B = [[388, 493, 500, 600, 415, 553, 439, 508, 304], [285, 670, 684, 675, 398, 806, 246, 526, 693], [375, 403, 454, 502, 449, 495, 467, 333, 535], [285, 576, 423, 816, 576, 385, 421, 458, 321], [481, 375, 558, 530, 149, 422, 603, 10, 350], [466, 455, 400, 425, 373, 450, 450, 377, 439], [512, 438, 461, 405, 363, 589, 491, 408, 460], [395, 443, 827, 346, 331, 631, 404, 315, 773], [264, 324, 520, 657, 307, 760, 624, 354, 691], [317, 449, 493, 624, 311, 604, 662, 217, 597], [352, 601, 471, 641, 487, 465, 356, 392, 346], [369, 559, 598, 410, 313, 546, 716, 245, 246]]
Read off the second smallest entry.
Answer: 149
Read off the third largest entry.
Answer: 806
Read off the entry just right of 10.
Answer: 350
The entry just right of 307 -> 760
Read off the entry just right of 443.
Answer: 827
Read off the entry just right of 264.
Answer: 324
The 2nd largest entry -> 816
Read off the fifth entry in reading order.
Answer: 415
Read off the entry just right of the largest entry.
Answer: 346
The 1st entry in reading order is 388
The entry just left of the largest entry: 443
The third entry in reading order is 500
Read off the entry just left of 641.
Answer: 471
The entry just left of 311 is 624
Read off the smallest entry.
Answer: 10
The entry just left of 773 -> 315
Read off the fourth entry in reading order.
Answer: 600
The entry just right of 491 -> 408

Read these off the array that follows.
1) What is the entry in the top-right corner?
2) What is the entry in the bottom-left corner?
3) What is the last entry, reading row by row?
4) What is the smallest entry in the first row?
5) What is the entry just left of 0.470?
6) What is the second largest entry?
7) What is the last entry in the row that holds the smallest entry?
8) What is the first entry in the row that holds the smallest entry?
[[-0.040 -0.772  1.214  1.298 -1.256  1.543  2.078 -0.590 -0.239]
 [ 2.300  3.119  2.134 -1.043 -0.056 -0.607  0.402  1.763 -0.300]
 [-1.350  1.168  0.594  1.304 -0.144  2.426 -2.270 -1.826  0.920]
 [-1.753 -1.033  0.725  1.739 -0.740  2.314  1.134 -2.574 -1.590]
 [ 0.621  0.853  1.099  1.517  0.112  1.046  2.160  0.392 -1.866]
 [ 0.596  0.879  1.067  1.621  0.081  1.068  2.163  0.397 -1.789]
 [-0.138 -0.230  0.853 -0.858  0.101  0.170  0.239  0.222  0.422]
 [-1.716  0.004  1.324  0.785 -0.145  1.761  1.033 -0.778 -1.442]
 [-0.608 -1.546 -0.229  1.829 -1.326  1.632 -0.702  0.519  0.470]
 [-1.440 -1.528  0.522  1.338 -0.881  0.898 -0.958 -1.605  2.964]
 [-2.046  1.769  0.489  1.730  3.154  0.865  0.592 -0.270  0.766]
 [-0.142  1.365 -0.022  0.906  0.422  0.677 -0.019  0.789 -0.295]
 [ 0.440  0.172 -1.255  2.064  0.955  1.737 -0.907  1.466  1.636]
 [-0.660  1.271  0.409  0.416  2.429  1.515 -0.247  0.242  0.323]
 [ 0.427  0.460  0.412  0.482  0.483  0.461  0.486  0.511  0.438]
 [-1.081  0.010  1.866  1.827 -0.889  0.443  1.590 -0.937 -0.585]]
1) -0.239
2) -1.081
3) -0.585
4) -1.256
5) 0.519
6) 3.119
7) -1.590
8) -1.753

Questions about the grid below. Rows and columns are numbered from 0.
1) Find the entry directly below the largest entry.
2) Find the entry just left of -16.
3) Find the entry in row 1 and column 0.
4) Find the entry at row 0, column 1.
5) Find the entry in the bottom-right corner.
6) Find the entry in the bottom-left corner.
7) Find the top-right entry.
8) Find the centre entry.
23	-33	15	-21	-24
-17	-36	33	-16	-64
-47	49	60	-21	9
-6	19	-12	-7	7
-43	-1	10	-60	-11
-48	24	58	-45	-8
-20	11	8	-23	22
-30	10	-9	-45	-64
9	-77	11	-4	-47
1) -12
2) 33
3) -17
4) -33
5) -47
6) 9
7) -24
8) 10

((-19, 30, 39, -23, -16, -22, 31, 12, -9, -14, -6, -18, 18), (-23, 25, 33, -25, -18, -26, 26, 6, -10, -16, -18, -19, 9), (-16, 30, 37, -23, -15, -20, 30, 14, -8, -12, 1, -20, 22), (-17, 19, 26, -12, -6, -18, 22, -3, 3, -6, -17, -12, 2), (-13, 24, 31, -14, -10, -16, 25, 11, -4, -8, -10, -11, 11), (-21, 22, 29, -18, -10, -22, 25, -1, 2, -9, -10, -19, 10), (3, 65, 83, -24, -15, -11, 63, 47, -19, -12, 5, -21, 42), (62, 17, 24, 46, 39, 53, 16, 30, 18, 35, 27, 26, 11), (-11, 15, 19, -12, -9, -13, 15, 4, -4, -8, -7, -10, 6), (0, 53, 71, 1, 11, -6, 61, -4, 23, 10, -11, -26, 15), (5, -20, -28, -11, -14, 7, -27, 40, -22, -11, 53, 15, 33), (16, 29, 30, -12, 0, 12, 29, 11, -7, 4, 65, -37, 51), (23, 10, 18, 16, 3, 14, 2, 63, -13, 1, -19, 51, -1), (12, -29, -40, 28, 32, 22, -21, -58, 38, 29, 24, -15, -16), (19, -42, -47, 48, 31, 24, -43, -14, 25, 23, -48, 58, -59))
Find the maximum.
A: 83
Find the entry just right of the largest entry.
A: -24
Find the entry just left of the largest entry.
A: 65
Find the entry just right of the centre entry.
A: 30
The entry just left of -29: 12
Find the smallest entry.
A: -59
The entry just right of -47 -> 48
The entry just left of the centre entry: 53

Read these off the table that follows. Indices start at 0.
1) Report the entry directly above 38.
2) Report the bottom-left entry.
3) Report the entry directly above -49.
4) Report the bottom-right entry.
5) Report the entry at row 0, column 1.
6) Report the entry at row 2, column 0.
7) Report the entry directly above 45.
8) Report the entry in the top-right corner.
-35  -33   30  -18   21
 68   -6   24  -52   22
 50   16  -42   -2   20
-29    7   15  -53  -37
 17   26  -34  -49  -19
-30   49  -45   12   38
 45   48  -26   25  -40
  3   -1    5   13  -16
1) -19
2) 3
3) -53
4) -16
5) -33
6) 50
7) -30
8) 21

Questions about the grid below. Counting starts at 0.
1) Which number is the largest entry?
2) Which number is the entry at row 0, column 0?
3) Which number is the bottom-right entry?
4) Which number is the entry in row 2 and column 2?
5) Which number is the top-right entry?
6) Which number is the entry at row 0, column 1?
7) Which number is the entry at row 2, column 0?
8) Which number is the entry at row 1, column 0?
5,6,-53,35,22,14,10,6,-39,2
-14,17,-2,-10,28,1,9,0,-17,4
-7,10,14,-13,-34,-5,-18,6,-41,-22
-19,-8,-15,1,33,3,11,2,31,8
11,-9,-36,22,42,6,-7,-14,79,-4
10,20,20,-3,0,-2,-17,5,40,10
0,-31,-31,2,-7,11,19,1,19,19
-2,18,17,-10,4,-16,-10,0,-6,12
-4,41,11,7,-5,0,7,-3,60,-16
4,7,8,5,16,-4,8,9,-21,13
10,-12,-45,-34,-18,-7,31,-13,-7,27
-16,26,15,13,-10,-4,-22,2,-1,16
4,11,38,-16,-10,5,-4,-5,21,-5
-12,-6,-47,-19,-10,-6,10,-4,31,-9
-16,-5,-26,-7,-8,-2,-4,-9,30,7
9,27,5,-10,55,-14,3,10,-53,2
1) 79
2) 5
3) 2
4) 14
5) 2
6) 6
7) -7
8) -14

Questions about the matrix below. Rows and columns are numbered from 0.
1) The entry at row 0, column 2?
2) The entry in the bottom-left corner?
3) The entry just left of the smallest entry?
4) The entry in the bottom-right corner?
5) The entry directly above 14?
6) The entry at row 0, column 0?
[[  8  67  35 -26  28 -32   6]
 [-17   9   1 -11  -3 -33  14]]
1) 35
2) -17
3) -3
4) 14
5) 6
6) 8
